In the data rows, 50 means zero.
Here are some points, one per row:
[66 28 38 35 46 47 49 46 61 61 28 52 49 47 40 58 43 45 43  0 50 60 38 99 35 64
 41 33 40 72 41 75 72  0 74 59 62 40 47]
[76 48 53 29 84 65 66 69 26 45 67 54 39 36 44 88 46 39 34 41 52 33 48 45 43 45
 78 62 40 30 40 39 38 56 59 52 59 63 68]
[43 45 99 68 59 38 41 68 53 50 37 51 34 45 44 74 47 56 69 73 26 23 60 65 36 64
  0 84 36 37 35 55 59 62 72 58 59 53 45]
[30 46 46 49 32 49 79 60 45 94 77 57 42 45 55 34 55 59 54 47 46 55 30 42 21 37
 32 39 74 66 53 69 62 68 64 67 51 42 62]
[36 40 45 48 83 83 76 48 50 50 53 70 52 55 46 31 57 51 47 59 99 16 30 57 37 50
 41 33 98 59 44 53 56 61 64 57 51 61 53]
[48 55 51 52 34 35 35 77 49 51 24 45 25 64 70 66 99 79 67 45 35 32 30 18 68  8
 68 65 61 68 61 42 41 34 69 36 51 47 33]
[66 99 25 31 48 38 35 31 48 40 28 99 19 63 47 39 47 67 58 76 45 35 37 46 65 59
 47 39 35 22 41 99 57 49 40 31 41 39 67]
[53 44 40 99 69 39 26 60 40 49 38 44 32 49 46 20 52 54 64 78 36 44 87 91 37 49
 57 50 60 34 54 53 66 65 66 63 73 53 39]
[20 34 29 31 33 43 58 45 61 49 34 49 52 60 50 49 46 42 38 43 38 58 70 70 49 30
 38 33 42 33 39 25 77 73 53 42 49 36 44]
[29 52 54 56 58 50 61 67 80 78 59 48 41 35 32 29 43 51 70  0 52 42 65 47 70 61
 73 70 64 42 45 43 36 41 36 35 27 20 28]
[21 47 38 49 25 53 64 45 59 48 24 61 57 38 41 64 51 41 43 44 36 41 47 85 34 41
 41 34 35 27 34 43 33 41 37 53 57 70 80]
[51 67 61 31 60 51 47 44 45 40 79 56 93 72 67 52 99 81 80 48 30 32 76 99 84 49
 43 32 22 70 63 47 35 42 29 49 41 52 40]
[21 45 47 48 50 60 79 66 80 55 49 53 56 27 42 60 54 38 45 56 40 37 59 45 18 71
 74 63 30 54 88 81 58 57 32  0 50 48 26]
[73 37 45 48 52 56 57 67 61 45 50 48 46 41 48 33 51 47 35 51 58 37 55 40 41 45
 69 58 30 81 48 49 52 57 62 52 59 53 71]
[28 59 11 48 50 62 37 67 72 47 99 59 48 48 55 91 56 51 49 51 45 48 37 42 29 39
 30 36 67 64 45 62 56 66 72 65 55 34 62]
[58 59 38 35 42 29 29 81 52 47 38 27 44 88 80 67 56 50 50 54 32 37 45 37 37 45
 43 45 88 64 68 48 45 48 35 57 41 58 28]
[24 54 38 37 64 50 56 64 42 34 41 46 52 38 37 29 33 99 24 35 48 42 51 44 26 59
 58 86 33 42 46 42 41 47 48 55 52 71 75]
[70 32 54 53 61 69 65 65 53 43 42 55 53 47 44 32 50 47 44 60 47 41 51 35 60 31
 51 53 41 76 38 43 52 48 44 44 69 62 66]
[22 42 27 26 37 53 59 44 61 53 29 31 65 56 42 44 48 45 39 44 59 48 89 44 56 33
 29 35 45 35 34 41 56 61 60 52 45 39 44]
[60 65 69 43 47 44 42 25 35 31 72 67 46 34 35 15 43 41 33 46 46 34 54 43 24 49
 45 49 60 62 49 34 31 44 34 57 77  0 41]
[66 86 58 66 24 27 47 75 28 30 72 70 48 26 42 26 43 32 42 48 40 38 52 50 16 44
 57 53 51 63 25 34 39 33 36 44 27 47 35]
[69 40 29 62 79 68 60 62 39 40 52 65 44 53 47 32 28 29 99 32 43 51 47 42 55 33
 53 65 34 72 43 47 37 55 55 50 60 64 62]
[50 34 51 48 33 47 38 30 48 52 33 33 22 79 76 58 84 67 50 45 37 32 36 47 28 32
 60 57 89 64 66 48 48 50 40 36 39 39 73]
[40 61 57 75 71 44 36 69 31 46 56 47 73 68 55 65 41 45 45 41 91 51 50 42 45 45
 40 40 32 32 83 17 99 26 24 32 34 39 72]
[33 53 79 51 23 55 40 29 50 39 40 57 45 34 32 68 51 69 69 79 90 95 81 43 55 39
 60 42 44 92 42 85 79 68 63 70 49 60 45]
[52 62 56 59 79 32 30 20 56 51 48 46 49 31 36 66 51 65 70 77 76 93 68 50 53 39
 55 55 58 38 45 59 67 73 74 65 84 62 35]
[40 65 69 66 45 48 53 25 38 49 42 54 31 41 46 69 44 55 61 74 49 46 90 74 37 41
 66 47 50 37 52 66 68 75 62 75 58 54 44]
[72 30 38 30 40 59 51 45 65 67 38 47 69 53 52 47 52 43 28 46 51 32 71 73 40 44
 44 28 38 27 43 61 50 73 62 55 31 51 46]
[48 60 58 74 50 25 34 78 38 44 37 51 44 32 35 75 51 58 62 77 76 65 88 73 51 38
 69 49 66 41 41 62 60 54 70 65 74 47 89]
[38 49 46 47 99 95 58 44 47 48 56 62 62 55 43 32 55 51 48 61 29 52 54 41 41 58
 32 32 97 52 40 52 48 41 46 47 68 93 42]
[70 81 62 32 44 48 42 27 49 47 34 28 21 50 43 32 40 56 53 69 45 46 37 47 61 73
 40 45 34 66 40 72 81 62 60 67 22 38 54]
[33 45 42 43 48 54 56 72 42 42 37 69 61 11 99 25 28 47 44 55 43 55 41 52 72 81
 53 54 39 55 49 46 56 72 66 54 58 48 70]
[31 41 37 57 28 29 39 31 63 61 65 49 34 42 51 32 49 47 34 32 53 48 49 43 68 72
 43 58 42 56 54 50 51 54 43 55 58 89 68]
[61 67 72 61 33 45 37 26 39 27 67 78 39 42 36 20 39 42 31 39 51 45 40 45 86 18
 48 53 72 64 37 30 46 45 39 23 33 50 31]
[24 58 37 59 41 67 78 32 38 35 43 57 44 45 38 76 44 41 38 38 41 51 35 44 80 62
 48 62 57  8 34 37 42 38 47 55 63 62 73]
[72 64 57 89 56 61 47 29 65 52 44 47 48 74 68 48 66 56 52 42 99 75 54 52 37 55
 23 48 24 80 60 37 35 48 40 35 35 48 71]
[65 63 49 45 38 41 35 32 31 45 43 68 92 36 34 45 38 49 41 45 43 41 51 34 39 50
 44 39 72 61 79 33 30 31 99 28 27 56 35]
[58 39 54 38 35 51 30 35 43 45 34 30 54 89 79 65 37 49 37 49 42 32 49 50 41 48
 52 51 97 66 72 51 44 51 37 40 50 38 73]
[31 41 51 48 27 35 51 80 52 43 78 42 38 53 40 41 42 42 40 45 49 50 59 43 72 78
 59 36 45 54 44 51 41 32 50 44 67 81 70]
[65 41 26 31 47 54 53 35  0 97 48 24  8 35 34 72 37 58 52 85 43 47 51 55 69 58
 29 33 32 71 69 53 41 37 32 28 45 45 27]
[70 42 28 18 34 55 65 41 75 66 24 23 64 45 54 40 43 46 50 47 70 58 53 51 14  0
 37 54 24 23 31 47 49 59 50 58 62 58 37]
[28 44 46 52 47 34 28 45 57 99 46 58 99 44 41 60 65 52 45 71 53 45 40 42 68 53
 65 78 47 51 17 42 36 31 35 40 43 29 77]
[62 53 73 40 35 40 28 31 34 35 64 82 50 20 37 63 40 42 36 34 40 50 37 53 30 37
 52 48 65 63 65 36 44 55 30 43 36 56 33]
[33 43 40 50 49 69 66 60 37 40 45 55 73 57 48 25 55 47 40 45 49 56 45 39 74 76
 66 66 44 48 59 59 69 61 76 65 66 34 32]
[35 83 59 96 66 46 52 21 56 45 53  0 35 28 40 71 44 57 45 51 29 34 41 78 78 52
 54 40 47 73 43 61 57 76 66 54 48 53 43]
[85 70 83 65 41 40 43 74 43 48 41 32 48 46 47 34 48 50 64 70 45 37 12 83 69 56
 61 37 52 19 38 59 74 72 66 47 61 49 50]
[69 89 60 39 42 55 52 85 49 54 44 36 27 60 68 52 73 62 60 33 92 96 73 56 29 56
 33 51 67 28 48 33 31 38 43 41 45 51 33]
[71 34 44 58 67 59 77 64 38 44 47 56 45 48 45 35 47 46 39 55 40 47 53 44 54 35
 64 54 42 73 45 44 47 43 39 99 30 70 62]
[31 39 42 42 38 36 51 66 51 55 62 64 28 99 32 29 36 43 52 54 34 52 42 37 30 55
 65 60 28 44 52 46 63 52 67 63 66 68 24]
[57 16 21 40 38 54 41 38 54 12 43 37 19 23 30 66 48 70 78 97 44 52 37 61 65 52
 36 50 46 23 83 21 27 29 41 44 24 32 76]
[59 65 43 42 37 34 47 40 46 43 31 34 97 67 56 70 16 28 99 36 43 31 55 28 40 52
 42 44 83 64 71 50 36 46 35 57 46 43 76]
[37 59 65 86 62 64 33 71 42 46 12 48 55 67 57 59 54 46  5 47 82 72 48 47 45 53
 39 37 40 39 85 52 16 44 31 66 53 41 30]
[73 47 41 48 67 57 65 74 96 71 53 63 48 35 43 67 39 38 36 65 34 56 51 51 71 56
 70 66 40 44 99 33 44 32 47 57 36 28 25]
[60 16 33 45 45 37 50 32 39 31 43 47 34 39 50 65 91 87 97 59 52 47 33 41 47 99
 56 39 36 58 31 19 41 42 41 41 49 37 30]
[27 42 59 50 51 59 89 57 68 49 57 58 52 45 49 32 57 55 57 52 40 52 36 36 28 43
 41 21 80 64 44 60 61 57 59 62 50 51 58]
[63 65 54 44 37 36 29 31 43 37 52 80 67 24 32 57 46 40 37 40 37 47 49 38 33 45
 40 45 67 64 72 38 51 51 30 44 41 59 33]
[73 65 92 72 59 58 61 33 56 56 48 41 58 84 61 49 60 52 47 49 29 99 70 33 37 51
 56 16 33 29 70 41 33 37 52 26 35 34 99]
[39 36 60 71 70 33 35 70 33 36 50 48 65 64 48 71 45 36 45 41 81 58 41 42 40 40
 45 31 30 34 57 68 23 59 34 41 34 53 28]
[73 27 43 51 46 64 75 63 51 46 60 62 65 57 39 69 55 40 37 32 49 60 54 47 76 61
 50 99 59 45 57 99 76 74 55 46 19 25 56]
[36 37 67 32 45 26 46 31 59 63 87 46 43 51 45 32 47 53 37 41 47 43 43 39 67 68
 51 51 50  5 55 47 46 41 55 74 56 76 68]
[29 56 68 74 61 14 82 27 46 38 62 46 61 84 68 52 46 44 53 51 90 71 33 54 42 37
 39 44 30 33 83 46 25 47 52 48 51 44 29]
[60 68 59 30 36 59 59 44 36 49 67 53 33 62 88 47 79 66 69 42 69 87 99 76 69 32
 34 52 56 34 53 31 37 43 38 34 43 54 34]
[77 41 51 46 46 34 61 68 78 64 82 48 43 43 52 40 46 67 39 44 45 52 43 30 60 26
 48 48 49 70 49 57 55 52 50 60 82 55 63]
[33 35 61 50 46 46 46 37 77 99 50 79 49 58 57 70  0 63 60 53 51 55 42 60 59 67
 96 57 54 52 29 30 35 50 36 35 35 40 28]
[73 38 36 52 39 58 59 42 64 59 37 64 64 57 45 60 50 47 38 33 42 38 47 48 93 43
 35 25 42 20 42 44 58 74 57 55 67 41 38]
[41 26 52 77 78 52 40 16 45 36 57 37 47 36 99 68 37 35 40 43 56 42 66 23 41 19
 45 38 34 28 22 87 59  0 49 48 37 41 18]
[36 47 40 65 46 56 48 70 89 88 61 64 57 51 43 25 56 40 46 78 49 57 50 57 56 78
 60 72 57 49 27 34 36 31 36 46 15 38 26]
[33 53 56 46 23 99 19 56 53 57 89 39 42 49 48 36 39 43 69 48 48 47 33 48 31 39
 71 70 33 33 55 48 49 47 55 58 64 67 60]
[60 69 58 47 49 52 54 22 40 43 35 43 47 55 68 60 99 83 82 37 44 33 35 29 46 90
 99 86 41 35 68 40 54 47 41 67 51 53 31]
[31 50 53 16 51 34 40 32 58 62 47 46 26 40 49 35 81  0 53 54 58 51 45 47 64 67
 60 61 43 52 55 47 51 52 56 60 59 64 70]
[70 39 51 26 30 43 46 80 37 24 53  5 59 34 31 27 42 64 67 77 58 46 42 50 70 64
 49 31 55 23 40 84 55 39 33 34 37 41 30]
[69 63 47 39 40 42 48 30 38 18 49 26 77 99 68 82 43 35 24 65 43 51 45 50 42 71
 80 91 44 79  0 32 44 46 50 39 53 49 32]
[52 25 37 72 78 35 10 55 22 45 44 36 64 48 44 37 60 42 46 20 30 85 38 30 25 45
 43 32 34 25 20 66 59 82 45 43 27 36 52]
[24 49 46 21 99 50 46 60 61 31 43 46 46 48 36 33 42 49 48 46 48 55 40 50 61 38
 51 58 54 76 45 42 47 50 48 50 55 51 67]
[21 50 45 40 71 55 68 63 27 53 51 48 41 48 43 35 49 46 42 49 38 55 40 51 54 29
 56 62 38 79 47 49 47 51 53 46 56 56 68]
[63 57 44 51 27 41 46 30 38 45 36 44 99 43 49 33 40 46 41 61 34 59 33 48 44 31
 38 60 81 61 81 52 48 36 30 51 63 60 31]
[25 53 54 40 39 78 42 81 53 47 24 58 57 52 41 74 43 44 44 29 42 46 47 36 84 74
 39 27 32 66 42 48 49 63 55 68 62 46 34]
[80 48 46 52 67 71 84 63 65 55 60 68 47 41 44 86 54 44 45 50 41 54 37 39 31 51
 37 27 82 59 33 43 65 59 46 55 66 72 54]
[83 34 35 61 36 42 43 30 68 64 77 50 35 51 46 33 42 50 35 29 61 36 59 44 67 80
 46 52 40 50 51 45 42 58 49 51 75 80 66]
These points spread out most along one direction. Take the direction at right angles to it along which they spread out most. Then take the direction at right angles to both along which they spread out most. Go by this last direction. Where along it does each point below lie, from 0 to 99? The average is 50, and the first point in the table lies past the average. One standard deviation of the points above along it is 16.
[51 67 61 31 60 51 47 44 45 40 79 56 93 72 67 52 99 81 80 48 30 32 76 99 84 49
 43 32 22 70 63 47 35 42 29 49 41 52 40] --> 32
[66 28 38 35 46 47 49 46 61 61 28 52 49 47 40 58 43 45 43  0 50 60 38 99 35 64
 41 33 40 72 41 75 72  0 74 59 62 40 47] --> 57
[72 64 57 89 56 61 47 29 65 52 44 47 48 74 68 48 66 56 52 42 99 75 54 52 37 55
 23 48 24 80 60 37 35 48 40 35 35 48 71] --> 68
[38 49 46 47 99 95 58 44 47 48 56 62 62 55 43 32 55 51 48 61 29 52 54 41 41 58
 32 32 97 52 40 52 48 41 46 47 68 93 42] --> 75
[70 32 54 53 61 69 65 65 53 43 42 55 53 47 44 32 50 47 44 60 47 41 51 35 60 31
 51 53 41 76 38 43 52 48 44 44 69 62 66] --> 58
[59 65 43 42 37 34 47 40 46 43 31 34 97 67 56 70 16 28 99 36 43 31 55 28 40 52
 42 44 83 64 71 50 36 46 35 57 46 43 76] --> 62
[36 40 45 48 83 83 76 48 50 50 53 70 52 55 46 31 57 51 47 59 99 16 30 57 37 50
 41 33 98 59 44 53 56 61 64 57 51 61 53] --> 77
[39 36 60 71 70 33 35 70 33 36 50 48 65 64 48 71 45 36 45 41 81 58 41 42 40 40
 45 31 30 34 57 68 23 59 34 41 34 53 28] --> 73
[33 53 79 51 23 55 40 29 50 39 40 57 45 34 32 68 51 69 69 79 90 95 81 43 55 39
 60 42 44 92 42 85 79 68 63 70 49 60 45] --> 54
[60 65 69 43 47 44 42 25 35 31 72 67 46 34 35 15 43 41 33 46 46 34 54 43 24 49
 45 49 60 62 49 34 31 44 34 57 77  0 41] --> 56
[24 49 46 21 99 50 46 60 61 31 43 46 46 48 36 33 42 49 48 46 48 55 40 50 61 38
 51 58 54 76 45 42 47 50 48 50 55 51 67] --> 57
[58 39 54 38 35 51 30 35 43 45 34 30 54 89 79 65 37 49 37 49 42 32 49 50 41 48
 52 51 97 66 72 51 44 51 37 40 50 38 73] --> 58
[21 50 45 40 71 55 68 63 27 53 51 48 41 48 43 35 49 46 42 49 38 55 40 51 54 29
 56 62 38 79 47 49 47 51 53 46 56 56 68] --> 57
[36 47 40 65 46 56 48 70 89 88 61 64 57 51 43 25 56 40 46 78 49 57 50 57 56 78
 60 72 57 49 27 34 36 31 36 46 15 38 26] --> 30
[52 62 56 59 79 32 30 20 56 51 48 46 49 31 36 66 51 65 70 77 76 93 68 50 53 39
 55 55 58 38 45 59 67 73 74 65 84 62 35] --> 55
